One vector is turned by the same rotation once a step. Each row is the vector after some number of steps, and that number follows the row.
The counts run from 0 to 515.
[146 168 122 127  96 101 137 157 128 136 102 138  98 145 146 166 107 118
  66  91 177 168 149 100 155 140 130 127 133 177 144 118 122 143 128 118
 105 140 175 120 104  76 124 145 120 136 122 131  90 132 115 102  99 115
 125  97 121  83 113 144 138 138 103  98 131 165  88 125 106  96 144 159
 158  87 157  93  72 108 115 144 158 139] : 289
[151 152 119 175  64 143 165 185 142 131  80 116 123 149 121 128 129 116
  97 122 134 115 162  88 120 113 124 132 132 158 124 126 136 132 119 106
 108 101 187 122 104 107  99 184 116 152 137 159 112 123 106 130 102 121
 118 112 173  92  88 135 154 131  96 111  79 152  95 154  97  94 128 183
 137  98 155  95  72 133 121 144 120 112] : 173
[153 123 112 170  83 163 157 144 150 159 116 151 138 148 170  80 144 150
 114 106 110 121 153 136 104 139 172 162  90 140 159 124 161 174 149 148
  83 111 145 121 118 144 173 169 161 133 133 120  96 136 174 150  92 142
 152 125 134 122 108 150 130 112 161 114 123 139 116 132  81 159 110 155
  63 133 140 105 129 123 148 164 145 141] : 99
[146 108 137 134 143 116  56 144  75 151 132 110 138  99 116 155 121 134
  82 119 128 184 119  67 136 130 157 121 119 151 151 143 122 187 160  98
 143 115 123  81 108  86 133 103 128 126 121 114 139 139 167  79  77 111
 123 131  77 110 116 102 132 150 157 127 141 145 113  95 146 112 134 124
 109  96 148 149 113  82 147  73 160 144] : 84
[108 143 112 118 111  98 120 150  93 125  81 140 111  96 135 155  99  84
 100 146 120 144 152 115 126 142 138 128  69 123 114 105  76 110 156 128
 163  80 143 171 134 119 141 147 124 149 138  89 157 128 133 128 117 112
 115  87 123 139 156 117 151 166 158 121 117 138 137 144  86  69 143 138
 147 109 131  91  81  53 132 108 169 135] : 297
[163 101  80 127 129  90 114 127  80 143  88 112 104 119 108 179 148  94
 103 136 122 172 137  86 114 158 131 103  95 150 147 114 124 112 162  97
 167 122 115 160 118 104 137 123 126 132 149  84  87 108 155 115  94 128
 131 120  83 114 121 143 106 143 186 131 120 138 152 123  94  92 121 136
  96 103 138 109 105  48 145 125 177 111] : 149
[124 152 126 129  90 114  90 111 102 148  96 160 115  88 142 151 123  83
 102  61 125 116 125  93 133 127 156 120  96 177 169  88 122 139 122 124
 131 141 147 104 128  92 138 118 124 130 138  66 125 148 177 151  76 119
 122 115 130  90 170 165 121 126 118 126 150 169 158 104  98 110 167 159
 116  79 140 120  73  94 125 134 173 108] : 408
[128 140 114 103 113 149 110 130 139 155 108 140 162 117 173 139 122 172
 119  98 126 143 132 152  95 163 146 120 117 139 149  45 122 145 106 125
 112 101 145 106 123 124 179 111 159 115 133 102 113 120 190 122 103 107
 138 138 107 122 166 146 149 129 138 137 145 128 132 102  90 144 171 133
  49  82 102 113 127 105 143 102 169 104] : 419
[138 118 116 108 110 130 151 156 140 118 137  99 130 188 149 139  98 139
  61 143 116 149 142 108 126 129 127 145 120 102 140 119 103 144 140 139
 101 102 146 146 156  94 124 163  90 152 106 177 140 135  96  52 160 161
 119 117  98 107 175  92 167 157 115 101  75 151  98 134 116  98 113 121
 110  92 141 100 110  88 134  81 119 121] : 392
[155 120 117 187  86 161 127 158 135 127  76 115 126 156  91 143 123  89
 104 190 161 175 152 141  91 127 157 159  82 141 136 118 137 139 166 127
 101  69 134 120 109 120 146 154 140 142 125 154  92 118 136  78 132 147
 133 158 106 102  83 124 161 128 145  87  64 134 115 118  90 100 161 154
 124 103 132  90 140 114 151 129 143 113] : 319
[162  77  89 156  86 137 104 138  70 159 141  97 132 131 104 139 164  85
 103 150  80 120 144  68 106  80 183 136  96 141 178 152 151 160 140 103
  92 121 116 105 143  98 150 181 125 132 146 101 106 155 148 135  82 104
 143 158 120  81 116 132 128 142 169 116 135 135 143 104 129 136 140 150
  80 106 142 134 129 103 166 102 119 137] : 488
[161 146 146 135  73 146 109 147 151 168 102 129 120 174 129 142 133 140
  96 114 129 137  99 156  83 130 140 134 145 155 175  86 159 156 125 108
  79 137 151  91 121 107 136 117 111 139 130 150 113 116 169  68 120 152
 109 162 119  50 125 137 155 129  98 137 123 151 106 102 107 142 167 136
  68  78 130 118 126 145 131 108 126 108] : 429
[100 166  97  93  86 113 136 152 101 161  82 169 108 107 175 137 119 168
 112 124 104 132 127 133  95 148 116 147 107 128 124  81 130 153 125 122
 141 115 160 140 116 145 161 138 140 127 149  90 137 120 162 111 107  95
  89  87 124 121 144 131 177 166 170 136 153 120 117 124 115  83 182 136
  99 109 118  90  58  95 111 107 149 131] : 417
[159 124  50 127 104 168 141 140 112 124 144 114 148 128 146 156 110 127
  79 138 131 130 155  77 125 156 160 163 118 137 148 108 154 164 125 120
  75  82 120 131 162 134 183 153 119 128 109 139  76 142 136  87 126 148
 140 144  87 131 129 124 149 131 181 105 127 131 128  88 126 144 164 120
 124  71 157  71 111 114 138 116 160  92] : 383
[102 156 113 145  79 140 113 161 129 122 106 160 118 200 189 111 105 147
  94 129 118 137 140 162 102  92 174 149  76 129 123 130 140 182 142 157
  88 139 154 114 146 168 130 138 127 155 139 167 121 154 115  72 123 137
  94 104 130 105 115 121 169 158 127 108 123 141  96 149 106 115 129 152
 108  98 131 144  80  90 151 121 143 173] : 246
[158 111 107 165 104 132 118 145 136 126 122  90 100 170 108 140  97  96
  55 137 132 148 200 101 123 131 135 119  95 127 115 124 137 115 151 125
  85 107 165 133 144  81  93 154 125 164 139 183 106 135  88 115 138 141
 128 131  97  81 127 164 122 113  96 110  79 130 124 101 119 142 119 161
 141  72 154 108  94 117 142 120 132 132] : 171
[155  91  95 126 119 132 117 166  92 158 135 102 138 139 153 109 154 150
  76 142  71 120 156  57 115 159 102 173 101  90 107 135 142 138 135 117
 106  96 169 140 124  83 126 165 115 171 105 155 131 125 140 126  88 123
 117 101 114 129 105 126 141 141 138 147 113 128 100 110 119 142  72 113
  74 109 153 101  73 105 137  88 135 134] : 277
[155 163 131 133 127 143  97 111 150 130 130 100 183 133 129 144  90 135
 104  84 123 122 150 128 182 170 160  99  91 162 136 104 105 157 129 138
 127  92 152  95 145 126 146 113 126 111  91 125 123 127 140 102 134 168
 168 145  98 144 184 119 138 107 103 122  76 173 131 102  98 149 149 138
 105  61 147 124 128  68 123 108 178 109] : 124
[ 98 150 118 141  96 147 140 130 137 101 111 130 127 129 157 155  84 100
  92 127 152 148 195 133 160 119 192 140  59 136 138 136 103 149 160 165
  99  77 124 138 155 116 132 147 129 128 127 109 123 156  92 110 114 156
 158 119 128 119 142 119 140 147 140  76  95 150 133 156  80 106 167 161
 174 117 147 103 134  85 149 129 174 154] : 180
[131 147 126 110  97 129 110 160 129 136  55 183 100 162 174 114 107 103
 115 137 130 147 105 160 104 104 160 170  64 125 151  74 128 118 141 127
  95 124 128 149 131  97 161 128 134 166 126 121 123 117 177  95 116 122
 125 115 120  96 137 118 153 157 118 110 169 153 116 128  68 109 143 144
  86 111 106  74  89  95 140 118 157 160] : 363
[158 132  92 138  71 127 148 156 118 154  96 125 101 162 116 172 132 112
 103 145 147 150 157 141  70 101 160 116 113 148 151  90 136 132 132 114
  96 124 131 129 123 108 146 155 132 130 157 108  85 120 134 104 124  98
 114 169 124  56 121 163 145 150 136  87 124 129 134 108  99 105 186 155
  95 100 115 103 135 109 162 123 145 106] : 374
[136 129  81 133 115 109 113 160  79 145 110 114 115 110 171 150 133 159
 104  95  90 140 157  96 106 146 157 101  94 133 116 121 131 142 140 105
 160 119 149 153 126 143 120 122 121 146 164 127  92 138 139 114  72  98
 130 105 113 127 111 132 126 156 193 161 136 113 116 147 104  93 113 134
  81 111 141 138  85  42 164  95 162 130] : 415
[160 123 124  90  98 114 139 153 127 173 122 130 153 140 106 122 142 179
  76 103  96 144 105 106 117 164 100 121 176 140 164  97 136 163 122 111
 120 121 173 106 111  64 148 161 119 117  99  99 138 108 176 102 121 120
 103 122 111 104 148 159 163 130 118 139 110 154  84  89 147 153 139 119
  61  75 140 104 105 109  98 110 114 114] : 48
[145 115 149 171  77 158 131 135 140 166 147 136 168 161 106  95 126 156
  97 129  93 134 128 136  98 134 167 121 123 160 155 135 147 197 161 154
  95 104 147  61 108 122 139 170 155 119 137 109 155 159 132 108 130 173
  86 162 117  81 120 165 165 107 121 116  54 145 102 116 142 152 142 165
 113 104 144 154 144 136 132 136 107 120] : 431
[158 120  59 126  83 125 147 150  77 158 124 135 131 127 144 132 144 136
 103 123  92 105 145  57 109 132 133 138 124 148 134 177 154 181 145 119
 138  92 149 147 121 143 156 171 115 142 130 108  76 147 156 107 101 139
  88  98 124 130  98 147 148 162 216 127 124 119 124 114 143 108 144 124
 121 119 142  98  59  83 120 136 122 117] : 267
[169 145  75 106  76 127 122 141 110 141 100 104 119 129 131 197 114 119
  96  95 133 123 143  86 123 143 130 128 138 157 153 109 154 122 100  93
 124 122 140 146 147  97 135 142  90 130 125 144  63 130 134  98 114 142
 130 150 113  88 145 144 143 149 142 125 151 155 133  98 101 122 182 125
 122  61 153  75  82 117 125 129 163  76] : 3
[127  99 130 189 114 182  70 135 111 119 136  93 155 129 106 151 133 134
  84 148 108 151 153 134  85 117 189 139  97 136 129 127 140 178 152 117
  97  87 125  83 126 114 139 105 139 134 155 140 126 151 153  82  86 150
 124 167  91  92 111 101 154 127 136 147  93 121 102 107 122 132 159 151
 104 101 139 164 165 101 169  76 143 126] : 200
[104 180 158 103  94 121 112  99 134 134  89 144 132 124 117 164 104 108
 118  93 128 140 156 163 140 116 172  82  89 155 151  87  93 144 157 146
 159 119 132 113 128 126 137 120 135 113 140  65 125 135 139 111 119 150
 126 142 120 107 186 144 153 136 126 104  85 162 134 140  94 103 194 158
 147  99 118 120 147  71 123 125 164 124] : 410
[116 100 125 151 119 112 119 162 126 107 108 109 118 178 116 165 141 114
  74 152 143 196 142 153  70 118 165  95 120 111 147  89  91 146 146 119
 103 122 124 141 121  95 140 138 122 158 164 136 125 150 129  79  88 102
 150 129  92  76 128  97 153 142 123 100  98 140  90 152 100  70 126 159
  97 108 125 130 153  81 151 101 139 155] : 254
[ 98 150 151 169  77 117 119 143 103 145 109 153 121 118 114 115 132 119
  93  88 110 124 112 116  88 118 145 110 145 184 163 111 108 182 128 130
 153 141 168  91  83 121 111 153 126 148 151  74 160 155 160 135  85 123
  82  95 154  97 119 140 155 132 133 142 108 151 108 144 120  71 138 178
 134 106 148 155  82  98 132 135 115 138] : 27
[132  75 122 158 101 129 124 122 108 142 165  96 102 159 140  98 159 138
  65 137  78 138 129  86  69 134 146 151  86 128 166 140 120 165 165 160
 138 107 112 134 140 150 119 141 131 148 159 124 150 152 149 103  95 183
 126 108 110  93 126 111 114 117 171 148  87 141 160 163  96 110  98 154
  98 119 151 139 128  71 165 133 133 129] : 211
[131  98 122 155 117 162  93 139 108 132 113 115 196 146 122 111 126 116
 119 150  57 111 144 153  88 112 179 112  75  98 133  94 111 152 148 123
 115  91 126 118 134 142 160 152 131 129 152 127 160 138 179 101 114 139
 144 156 111 140 155 117 170 134 142 160  89 128 117 105 116 150 141 143
  47 119 112 150 152  84 131  60 119 126] : 422
[131 134 112 117  81 116  73 164  65 166  75 116 130 108 142 153 131 101
 133 128  85  83 183  80 149 108 134 126  80 116 112 136 140 109 133  98
 115 112 162 130 124  59  92 163 112 144 138 141 133 120 155 162 105  82
 125 147 141 110 128 155 145 151 118 138 133 134 129  80 118 142 129 131
  97 115 130 100  66 109 125  81 141 130] : 342
[138 164 147 142  86 141 137 114 174 126 116 120 137 132 121 135 132 117
  70  95 151 134 149 114 138 181 131 119 148 166 154 111 136 161 136 135
  88  88 175 110  94  77 141 143 125 131  93 120 108 136 142 116  97 165
 166 119 108 109 136 149 150 106  95 115  83 180  98 120  98 142 155 155
 153  84 172  93 134 141  92 153 151 105] : 59
[158 123 136  95 114 114 100 156 105 158  95  77 115 119 150 141  97 151
  94 127  93 132 157  79 147 152 102 129  53 123 114 126  93 107 149 125
 172  67 147 158 147  90 101 141 116 154 114 136 149  91 135 112 137 141
 132 120 114 129 161  92 132 139 149 134  76 145 156 131 103 118 123 106
  91 101 124 104 103  47 154  86 164 120] : 10
[141 145 136 157 101 124 102 152 146 124  93 133 126 177 149 129 114 106
  83  90 127 115 158 154 127  99 160 116  87 139 139  66 112 103 122 130
  94 158 172 104 141 101 114 160 136 172 153 162 125 135 116 129 131  99
 136 137 137  83 152 147 138 123  61 104 113 151 111 113  85 144 129 175
  84  74 133 118  86 108 136 111 125 126] : 513
[108  96 112 129 124 120  83 125 100 142 132 148 110 133 182  98 128 135
  68 136 106 155 127 111 111 142 143 183  69 103 126 129 130 165 161 157
 119 111 123 135 132 117 154 106 148 146 129 113 149 156 170 120  82 128
 115  69  83 125 126 118 128 127 155 139 155 138 127 135  99 126 105 132
 103 114 150 115  99  67 155  96 169 192] : 361
[161 121  97 173 102 147 153 153 136 129 104 127 129 153 119 120 120 104
  75 123 157 127 188  82 135 144 145 128 116 137 103 129 143 133 139 130
  91 112 195 122 113 107 112 184 126 163 146 163 100 156  97 128 122 141
 118 105 116 105 100 180 147 120 103  91  78 133  94 110 123 119 112 166
 148  70 163 102  80 121 136 144 128 131] : 172
[134 115 139 139  95 104  82 156  71 137  92  97  96 143 114 163 121  61
  78 132  97 127 145  68 138 101 132 145 101 126 124 151 134 125 160 100
 123 127 151 142 129  60  91 146  97 167 119 146 145 138 128 114 105 131
 111 104 111  88 123 119 125 138 107 120 116 158 126 113 108 113 107 148
 143 118 168 105  73  83 145 119 138 143] : 287
